One turn sends every row of this set to another row. A few are shown first. Where does it send the rows asked after them?
K_91: [ -5  -7 -13  11  -1  -7   7   0   9   5 -13 -18  -4   8  23   4   4   8
   8  -5  15   7  25   7  19   5 -12   3]
K_60: [  5  -7  -6  11 -13 -13  -3 -11  12  10 -17  -2 -15  11  17  -1   6  18
   3   4  17   9  15  15   0   5 -20   3]
K_875: [ -2  -1 -16   5  -1  -7   4   6   4   5  -2 -10 -21  19  18   1   0  15
   1   9  17  -4  23  15  -3  10  -5   1]
K_433: [ 10  -3  -5  10 -20  -9   1 -10   8  18 -21  -5 -10  11  15  -2   6  23
   8   7  19   6  14  14   2   0 -17  -2]
K_974: [ -7  -3 -11  13  -5 -13   6   3   6   9 -10 -18 -10  11  19  -3   4   8
  11   2  14   0  22   5  25  -4  -8   9]
K_445: [  6  -8  -8  10 -11 -18  -2 -10   8  12 -27  -4 -17  14  14   0   6  17
  12  11  16   3  13   9   7   1 -13  10]
K_673: [ -8  -5 -22   6 -16  -4  12  10   1  -3 -10  -1   5   2  10  -4   4  12
  10  13  18  12  -8  11  11  -1   6 -10]
K_266: [ -3  -4 -20  10 -15  -3  -3   1   1   5  -7  15  -4   9   0  -6  -6  16
  16  -2  21  -5   3  21  20  -4 -14 -11]
K_210: [ -7  -7 -20   2 -12  -4   2   3  -3   5 -10  17  -2   7   1 -11  -3  16
  16   3  17   0   2  25  19  -4 -10  -7]
K_712: [ -6  -5 -25   9 -18  -5   5   8   4  -3 -11  -6   5   4  10  -1   0  17
   8   8  23   7  -8   6  14  -2   3 -16]
K_121: [ -8  -8 -20   6 -13  -4  -2   1  -3   4 -12  15  -5   7   0 -14  -1  16
  19  -8  15   0   7  19  17  -3  -7 -12]
K_382: [  0   3 -13   5  -9   0   3   8   3  10  -1 -13 -18  19  15   2   6  17
  12  13  17 -12  21  17   0   9  -4   0]
K_490: [  1  -5 -11  10  -5  -4   9   2   9   9 -14 -22   1   7  25  -2   5   4
  17  -1  17   0  21   9  18  -2  -8   1]
K_164: [ -8  -3 -20  10 -20  -5   7  11   3  -3  -6  -3  -1   3  10  -7   4  13
   9   4  15  13  -6   6   9   0  11 -12]
K_403: [  6   4 -23  10  -8   2  11   7  -1  -3 -17  13 -11  10  10   9  -2   2
  24  10   8   1  -3  20   9   2  -1  -6]
K_646: [ -2  -2 -17   5 -10 -13   0   9   5   8  -7  -9 -23  16  21   4   2  19
   4  19  12  -7  21   9   4   2  -1   4]
K_754: [ 10   6 -25  15  -8  -1   7   5   3  -4 -15   6 -11  12   8  10  -4   1
  23   6  15  -4  -4  14   5   1   1 -10]
K_717: [  6   2 -21  13 -13   1   5   7   1  -1 -18  13 -16   9  13   7  -3   4
  24   2   5   2  -1  15   4   4   3 -11]

K_974 moves to K_445
K_403 moves to K_673
K_266 moves to K_754
Now these:
K_490 moves to K_433
K_875 moves to K_91
K_717 moves to K_164

One turn sends every row of this set to another row. A few are shown first. Where does it send the rows asked after them?
K_380: [ -2   7   1 -11 -11   6   5  -8  -5  -1   7  -2   4  -9  12  -5]
K_295: [ -7  -6  10   2   2  -1   9   4   4   3   0   3  -6   0 -18   6]
K_907: [ -2   2   3   2 -11   8   0  -2  -5   8  15  -3   1  -7   9   2]
K_782: [  3   4   6  -5   8 -20   4   4  -1  -8  -6   1  -4  -3   1  -7]
K_682: [ -5  -3  -1   6  10   7   1  -6   5   1   4   1  -9   9 -15   7]
K_794: [ 6  5  0  0 -8  2 -3 -3 -6  2 14 -3  3 -6 16 -5]
K_841: [ -8 -11   6   3   7  -7   4   7   2   3  -5   3  -9   2 -13  -1]
K_425: [  7   6  -5   2  12  -8  -1  -7   3 -15   0   1  -8  10   3  -9]
K_857: [ 1  4  0  2 -9 10 -3 -4 -6  6 18 -2  1 -3  8 -1]
K_42: [ -6  -6   5  -2   9 -16   3   7   0   0  -9   2 -10  -1  -5  -5]
K_321: [ 4  2 -6  7 13  4 -2 -9  4 -9  6  1 -8 14 -8 -3]
K_887: [ -3  -2   3   5   6   7   3   0   1  -3   9   4  -9  10 -20   0]
K_17: [ -1   3   4   0 -12   4   3   0  -4   7  11  -2   2 -11  13   1]
K_585: [  0  -1  -2   2  11  -8  -1   2  -2 -12  -1   3 -13  10  -4 -16]
K_685: [-10  -4   5   1   6  -2   7  -3   7   6  -5   1  -9  -2 -11  11]
K_822: [ -2  -5  -2   7  10   0   0   2   0  -9   2   4 -11  14 -11 -11]
K_964: [  5   5  -1   3  10   1  -2  -2  -2 -12  10   3  -9  13 -11 -10]
K_171: [ -4   5   3 -12  -8   7   2  -8  -6   6   8  -3   4 -11   7   0]
K_74: [ 8  2 -4 -5 -8 11  2 -8 -3 -1 11  0 10 -2  9 -5]
K_230: [ -2  -1   2  -2  10 -16   0   5  -3  -9  -6   2 -12   3   0 -13]
K_839: [ -4  -3  11  -3   4 -14  10   6   2   0  -7   2  -4  -7  -7   3]
K_688: [  3   4   2   0 -10   0   1  -1  -4   4  11  -3   3  -9  17  -2]
K_108: [  0   2   1 -10  -6  10  -1  -9  -5   9  11  -2   7  -8   3   2]
K_89: [  4   5  -2  -7 -11   8   4  -7  -3  -5   8  -1   8  -5  12  -7]
K_562: [ 5  5 -1  2 -7  7 -5 -4 -6  5 18 -3  2 -3 13 -4]
K_553: [ -6 -10   2   7   8   1   2   5   1  -1   1   4 -10  10 -16  -3]
K_143: [ 5  0 -2 -6 -6 12 -2 -9 -4  5 12 -1 10 -3  5  0]
K_695: [  1   5   0  -2   9 -17   5  -4   4 -11  -9   0  -8   0   7  -5]
K_438: [  7   7   0  -2  11 -12  -1  -1  -3 -15   3   1  -7   7  -1 -13]
K_648: [ -7   1   6  -3   6 -14   8  -1   6  -2 -11  -1  -9  -7   0   5]

K_839 moves to K_295
K_907 moves to K_857
K_230 moves to K_42
Now these:
K_685 moves to K_682
K_171 moves to K_108

